Two rows play each game, the first against the second. How much does the first row win by? 20 is about a draw, 40 a big win and 0 a big loss. Wins can go round in a circle: one row can beat a second, the second a third and the third the first. Each row has two weighted sums of its numbers, A and B, taken from their middle values. A row wins by its A times the other's B, less its B times the other's A.
[-0.4 -0.2  0.0  0.3  0.5  1.6 -0.7 -0.7  0.4  1.1]
[ 0.7  0.4  1.0 -0.3 -1.0 -1.4  1.1  1.0  0.7 -1.0] -> 14
[-0.7  0.3  0.7  1.8  0.4  0.9 -0.4  0.6  2.2  0.4]
[-1.8 -0.6 -1.0  1.8  1.4  1.0 -0.7 -0.1  1.7  3.3] -> 22
[-0.6 -0.4 -0.1  0.4 -0.1  0.8 -0.4  0.1  0.1 -0.5]
[ 0.0  1.2  0.0  0.8  0.5 -1.5  0.7  0.3 -0.3  0.0] -> 20
[ 0.0  0.9  2.0  1.3 -1.4  1.9  0.6  1.0  0.9  0.6]
[-0.8  1.7  0.6  0.8  0.4 -2.4 -0.3 -0.4 -0.9 -0.5] -> 25
[-1.0  0.6  1.2  1.4 -0.9  1.5  0.3  0.6  0.4  1.3]
[ 0.6  0.3 -0.3 -1.4  0.8  0.3 -1.6 -1.2 -0.7 -0.7] -> 20
[-0.5 -0.3 -1.1  0.8 -0.2 -0.2 -1.1  0.5  1.5 -0.5]
[-1.2 -0.1 -1.0  0.1 -2.9 -0.8 -1.8 -0.5  1.9  3.2] -> 28
[-0.1 -0.2  1.0  0.8 -0.8  1.8  0.1 -0.2  0.7  2.2]
[ 1.1  1.0  0.5  0.3  0.8 -0.4  0.0  0.1 -0.4 -1.2] -> 27
[ 0.9  0.0  1.1 -1.9  0.3 -0.5 -0.7 -1.8 -0.8  0.0]
[-1.3 -0.9 -2.2 -1.7  2.0  0.5 -2.1 -1.5 -1.7  1.2] -> 12
[-0.4 -0.3  0.0 -0.1 -0.3  0.2  0.1  0.5  0.1 -0.4]
[ 3.5  1.1  0.1 -1.2  0.4  0.5 -0.2 -0.7  0.2 -1.2] -> 27
[-0.7 -0.1 -0.6  0.0 -1.6 -0.7  0.0  0.6 -0.2 -0.3]
[ 0.0 -1.0 -0.1  0.0 -0.6  0.7 -0.1 -0.3  0.4  0.1] -> 15
[-0.7 -0.8 -0.3  0.7 -0.5  0.0  1.3  1.3 -0.2 -0.8]
[ 1.0  2.0 -0.6 -1.2  1.0  0.5 -0.5 -0.3 -1.6 -1.0] -> 24
[ 0.2  0.6  2.1  0.8 -1.4  1.6  0.3  0.9  0.7  0.4]
[-0.8  0.0  1.2  0.5 -0.5  1.6  0.2  0.0  0.5  1.3] -> 19
[ 2.2  0.8  0.8  1.1 -0.4  1.8  0.8  0.3  1.5 -0.2]
[ 0.8  0.4  1.4 -0.3 -0.6 -2.5  1.8 -0.1 -0.7 -0.1] -> 13
[-0.6  0.1  1.0  0.2 -1.0  1.3 -0.1  0.6  0.9  1.5]
[ 0.2 -0.4 -0.5 -1.3  0.3 -0.3 -0.6 -0.5 -0.3 -0.3] -> 16
[ 0.2  1.4  0.2 -1.1 -0.3  0.1 -1.0 -0.6 -1.5 -1.4]
[-0.1 -0.5  0.6 -0.4 -1.1  0.4  0.2  0.5  0.7 -0.2] -> 18
[-0.1  0.2  0.0  1.2 -0.2  1.1  0.5  0.3  0.9  2.3]
[-0.5 -0.5  0.3 -0.1 -0.5  0.6  0.3  0.4  0.0 -0.4] -> 17
[ 0.0  1.9  0.4  0.4  1.3 -1.6 -0.3 -0.7 -0.7  0.0]
[-1.3 -0.4  0.1  1.7  0.3  0.8 -0.2 -0.1  0.9  1.1] -> 24
[ 0.1 -1.3  1.1 -0.4 -0.5  0.5  0.2 -0.1  0.3  0.2]
[ 1.6  2.1  2.0  0.1 -0.8 -2.1 -0.3 -0.5  1.1 -0.2] -> 21
[-0.1 -0.8  0.4 -0.1 -0.4  1.3  0.7  0.1 -0.5  0.4]
[ 0.1 -0.1 -0.2 -1.7  0.2  0.1 -1.2 -1.0 -0.7  0.3] -> 16
[-0.4  1.1 -0.7  1.3  1.5 -1.0  0.3  1.0 -0.6 -0.8]
[ 2.0  2.2 -0.1  0.4  0.2 -0.9  0.3 -0.4  0.1  0.5] -> 15
[ 0.8  0.5 -2.0  0.0  0.9 -0.9  1.2  0.2 -1.9 -1.0]
[-0.1 -0.2  0.5 -0.1 -0.5  0.6  0.2  0.3 -0.2 -0.3] -> 21
[ 0.3  1.2 -1.2  0.5 -0.6 -0.1  0.8  1.7 -0.8 -2.2]
[-0.7 -0.1 -2.6 -1.3  1.2  0.0 -1.9 -0.3 -0.7 -0.1] -> 27
[-0.3  1.0 -0.4  1.5 -1.4 -1.2  0.9  2.0  1.4 -1.0]
[ 0.2 -0.8 -0.1  0.4 -0.2 -0.1  0.7  0.3  1.0 -0.3] -> 16
[ 0.4 -0.5 -1.8 -1.4  0.3  0.4 -0.6 -0.6 -1.3  0.3]
[-1.1  0.1 -1.7 -1.5  1.3 -0.2 -2.0 -1.2 -2.0  0.1] -> 17
[ 0.0 -1.4  0.5  0.2  0.3  0.6  0.6 -0.2  0.0 -0.1]
[-1.4 -0.3 -1.0 -0.7  0.4  0.4 -1.4 -0.4 -1.2 -1.0] -> 29
[-0.6  0.0  1.0  1.3 -0.2  1.7  0.4  0.1  0.9  2.5]
[-1.6 -1.7 -1.0  2.2  1.7  1.5 -1.0 -0.3  0.7  1.9] -> 35
[ 0.3  1.0 -0.7  0.6 -0.8 -1.1 -0.1  0.9  0.7 -0.3]
[ 0.7  0.9 -0.4 -0.7  0.2  0.8 -0.7 -0.4 -0.8 -0.5] -> 23
[ 0.7 -0.4  0.6 -2.2 -0.4  0.1 -1.6 -1.3 -0.2 -0.9]
[-1.4  0.1  1.1  1.5 -1.1  1.0  0.1  0.3  0.4  1.5] -> 21
[ 0.1 -1.1 -0.1  0.5 -0.3 -1.9  1.4  1.0  1.0 -1.4]
[ 0.2  0.0  0.8  0.4 -0.6 -2.4  1.9  1.1  0.4 -0.2] -> 35
[ 1.0  0.4 -0.9  0.3  0.6 -2.1 -0.3 -0.2  1.0 -1.9]
[ 0.2 -0.5  0.7  0.3 -0.1  0.9  0.5 -0.4  0.8  0.7] -> 12
[-1.2  0.5  1.3  1.2  1.6 -0.8  0.1 -0.3 -0.4  0.3]
[ 1.0  0.9  1.6 -1.1 -0.2 -1.3 -0.5 -0.7  0.1 -1.5] -> 21
[-1.0 -1.3  0.0  0.3 -0.4 -0.1 -0.3  0.3  0.9  0.1]
[ 0.4  1.5 -0.7 -0.3  1.0 -0.8 -0.1  0.4 -0.5 -2.4] -> 21
[-2.0 -1.4 -1.0  1.0  1.3  0.7 -1.2 -0.4  0.7  1.6]
[ 0.1  1.7 -0.6  0.9 -0.1 -0.4  1.6  1.7  0.0 -1.2] -> 26
[-2.3 -1.1  0.2  0.7 -0.2  0.6 -0.7 -0.2  0.8  1.7]
[ 0.8  1.3  1.8  0.5 -0.6  1.8  0.3  0.1  0.8  1.3] -> 32
[-1.3 -0.8  0.3  0.6  0.1  1.2 -0.6 -0.2  0.9  1.0]
[ 0.3  0.0 -1.3 -1.3 -0.3  0.2 -0.6  0.2 -1.1 -1.7] -> 20
[ 0.5  0.5  1.0 -0.1 -2.3  1.8  0.5  0.8  0.9  1.5]
[-0.5  1.3  0.0  0.3  0.2 -0.9  0.1  0.5 -0.5 -0.8] -> 9
[-0.4 -0.6  1.0 -0.1 -0.4  0.0  0.4  0.3  0.9  0.4]
[ 1.1  1.4 -0.3 -0.5  1.6 -1.4  0.3 -0.1 -1.0 -1.0] -> 26
[-0.4  0.4 -0.1 -0.8  1.2 -0.5  0.6  0.4 -1.9 -1.8]
[ 0.4 -0.6  0.3  1.4  0.1  0.1  1.4  0.7  0.2 -0.3] -> 8
[-0.5 -0.1 -0.1  1.6  0.3  1.7  0.2  0.3  1.2  2.1]
[-2.6 -1.9 -0.1  1.3  1.0  0.5 -1.3 -0.6  1.1  1.9] -> 24
[ 1.2  2.5 -0.5 -0.2  0.0 -1.8  0.1 -0.1  0.5 -0.6]
[ 0.2 -1.2  0.9  0.6  0.3 -0.8  0.4 -0.4  0.7  0.1] -> 27
[ 0.4 -0.7  0.5  0.5  0.1 -0.6  0.9 -0.1  0.4  0.4]
[-0.9 -1.9  0.9  0.6  0.2 -0.1  1.1  0.0  0.4  1.3] -> 24
[-0.3 -0.5 -2.2 -1.5  1.6  0.7 -1.6 -0.7 -1.3  0.7]
[ 0.0 -0.4  1.9  0.6 -0.6  1.6  0.0 -0.3  1.0  1.0] -> 27
[ 0.6  0.4 -1.4 -1.3 -1.6 -2.3  0.5  0.4 -0.9 -0.4]
[ 1.2  1.5  0.5  0.9  0.1 -1.0  0.9  0.5 -0.2 -1.8] -> 23
[ 0.6  1.3  1.6  0.1 -1.4 -0.5  0.5  0.8  0.3 -0.9]
[-1.8 -2.1  0.1 -1.0  1.5 -0.5 -2.0 -1.2  0.3 -1.4] -> 7
[-0.2 -1.4  0.1 -0.1 -0.6 -0.3  0.7  0.3  0.6 -0.1]
[ 0.3 -1.1 -0.4  0.9  0.1 -0.5  1.7  0.9  0.3  0.4] -> 18
[-0.2 -0.9 -0.1  0.5 -0.4  0.3  0.9  0.7  0.2 -0.5]
[ 0.4  0.1  1.2  0.2 -1.4  2.2  0.5  0.3  0.7  1.5] -> 16
[-0.2 -0.9 -0.7  0.1  0.1  0.4 -0.5 -0.1  1.2 -0.3]
[-0.6  0.9  0.1 -1.8 -0.5  0.1 -1.1 -1.0 -2.2  0.4] -> 23
[ 0.2 -1.1  0.3  0.9  0.3 -0.3  1.0  0.2  0.2  0.2]
[-0.2 -0.1  0.7 -1.8  0.0 -0.2 -0.8 -1.0 -1.4 -0.1] -> 21
[-0.3 -1.4  1.6  0.0  0.3  0.9  1.1 -0.3  0.2  0.8]
[ 0.0  1.1 -0.2  1.0  0.3 -0.1  0.0  0.3  0.5  0.0] -> 20
[-1.1  1.1 -0.6  0.7 -1.9 -0.2 -0.9  0.8  1.1  0.6]
[ 0.6  2.0  0.0  0.7  0.6 -0.8  0.9  1.1 -0.6 -1.3] -> 22
[ 0.1 -0.5  1.2  0.2  0.3  0.6  0.9 -0.3  0.2  0.6]
[-0.1 -2.3  0.8  0.2  0.3  0.4  1.5  0.1  0.5  0.2] -> 23
[-0.7  1.2  0.1  0.1  0.5 -2.3 -0.3  0.2 -0.5 -1.6]
[-0.4 -1.1  0.7  0.3 -0.2  0.5  1.0  0.6  0.6 -0.2] -> 20
[ 1.5  1.4  0.2 -0.6 -0.9 -0.2 -0.3  0.2  0.2 -2.5]
[ 0.7 -1.7  0.4 -0.3 -0.5 -0.9  2.3  0.4  0.5  0.9] -> 17
[-1.2  1.4 -0.4  0.0  0.0 -2.4  0.5  1.0 -0.6 -0.5]
[ 1.3 -0.2 -2.1 -1.6 -0.1 -0.3 -0.4 -0.5 -1.1 -0.1] -> 36
[-0.8 -0.8 -0.1  1.0  0.0  0.6  0.8  0.8  0.3 -0.3]
[-0.6 -1.1  0.0  1.0  0.1  0.7  0.6  0.4  1.2  0.2] -> 19
[ 1.1  1.2 -0.5 -1.9  0.3  1.0 -1.0 -0.8 -1.6  0.2]
[ 0.2  1.1  0.8  0.2 -0.4 -1.2  0.5 -0.2 -0.3  0.8] -> 21
[ 0.7  0.4  0.8  0.9  0.8 -0.7  0.5 -0.3  0.3  0.1]
[ 0.2  2.2  1.0  1.2  1.3  0.1 -0.2  0.1  0.9  0.3] -> 11
[ 2.1  1.0 -1.2 -1.1  0.3  0.6 -1.2 -0.8  0.3 -1.5]
[-0.7  0.5 -2.5 -0.9 -2.6 -1.0  0.0  1.1 -0.4  0.4] -> 2
[-1.7 -1.5 -0.4  1.3  0.6  1.4 -0.9 -0.1  1.2  1.6]
[ 0.9  0.2 -0.9 -1.7 -0.2  1.0 -0.9 -0.6 -1.2 -0.3] -> 18
[-2.2 -1.6 -0.4  1.5  1.7  0.9 -1.1 -0.5  0.9  1.8]
[ 0.3  1.0 -0.5  0.6  1.3 -1.3 -0.2 -0.4 -0.2 -0.7] -> 11
[ 1.2  0.4  1.3  0.7  0.6 -0.4  1.4  0.0 -0.9 -0.9]
[ 0.1  1.3 -0.1 -1.6 -0.7  0.9 -1.0 -0.7 -1.7 -0.5] -> 4
[-1.3 -0.6  0.8  0.0 -0.6  0.8 -0.8  0.0  0.3  1.4]
[ 0.0  1.2 -0.5 -1.1  0.9  0.3 -1.3 -1.0 -1.3 -1.1] -> 23
[ 1.3  0.0 -0.2 -1.3  0.2  0.6 -0.4 -0.3 -0.4 -1.0]
[-0.6 -0.3 -1.8 -1.3  2.8  0.3 -1.9 -1.3 -1.8  0.3] -> 17
[ 0.6 -0.1  0.2 -0.9  0.3  0.3 -1.2 -1.1 -0.5 -1.4]
[-0.3 -0.6 -0.2 -1.4  0.9  0.7 -2.5 -0.9 -0.1 -1.6] -> 30
[ 0.8 -1.0  0.3 -0.1  0.4  0.5  0.3 -0.6  0.1  0.4]
[ 0.0  0.1  1.7  1.2 -0.4  1.3  0.1  0.3  1.5 -0.2] -> 23
[-1.4 -0.6  0.6  0.3 -0.4  1.3 -0.1 -0.1  0.0  2.0]
[ 0.0 -0.7  0.4 -0.3 -0.1  0.5  0.8  0.6 -0.3 -1.0] -> 17
[ 0.9 -0.3  0.1  0.9  1.5 -2.3  2.0  0.0  0.1  0.4]
[ 0.0 -0.4  0.0 -0.2 -0.9 -0.4  0.8  1.0  0.6 -1.3] -> 23
[-1.4 -1.0 -0.9 -1.1  1.0 -0.7 -1.5 -0.7 -0.3  0.0]
[ 1.0  0.3  0.1  0.5  1.3 -1.5  0.4 -0.2  0.4 -0.2] -> 18
[-0.5 -1.0  0.0  0.5  0.0 -0.1  0.8  0.7  0.4 -0.5]
[-0.3 -1.2  0.7  0.0 -0.7  0.6  0.7  0.3  0.8  0.2] -> 23
[-1.4 -0.8  0.4  1.6  0.5  1.0 -1.0 -0.8  0.7  2.0]
[-0.6  0.8 -0.5  0.2 -0.4 -1.8 -0.5  0.0  0.5  0.0] -> 27
[-2.6 -2.1 -0.6  1.3  0.8  1.3 -1.6 -0.6  1.4  0.7]
[ 0.6  0.2 -0.7 -2.2  0.0  0.3 -1.2 -0.9 -1.7  0.2] -> 25
[-1.5  0.7 -0.2  0.3 -1.0 -1.1  0.1  0.6 -0.5 -1.2]
[ 0.2 -0.3 -0.1  0.5 -0.4  0.9  0.7  0.0  0.1 -0.4] -> 4
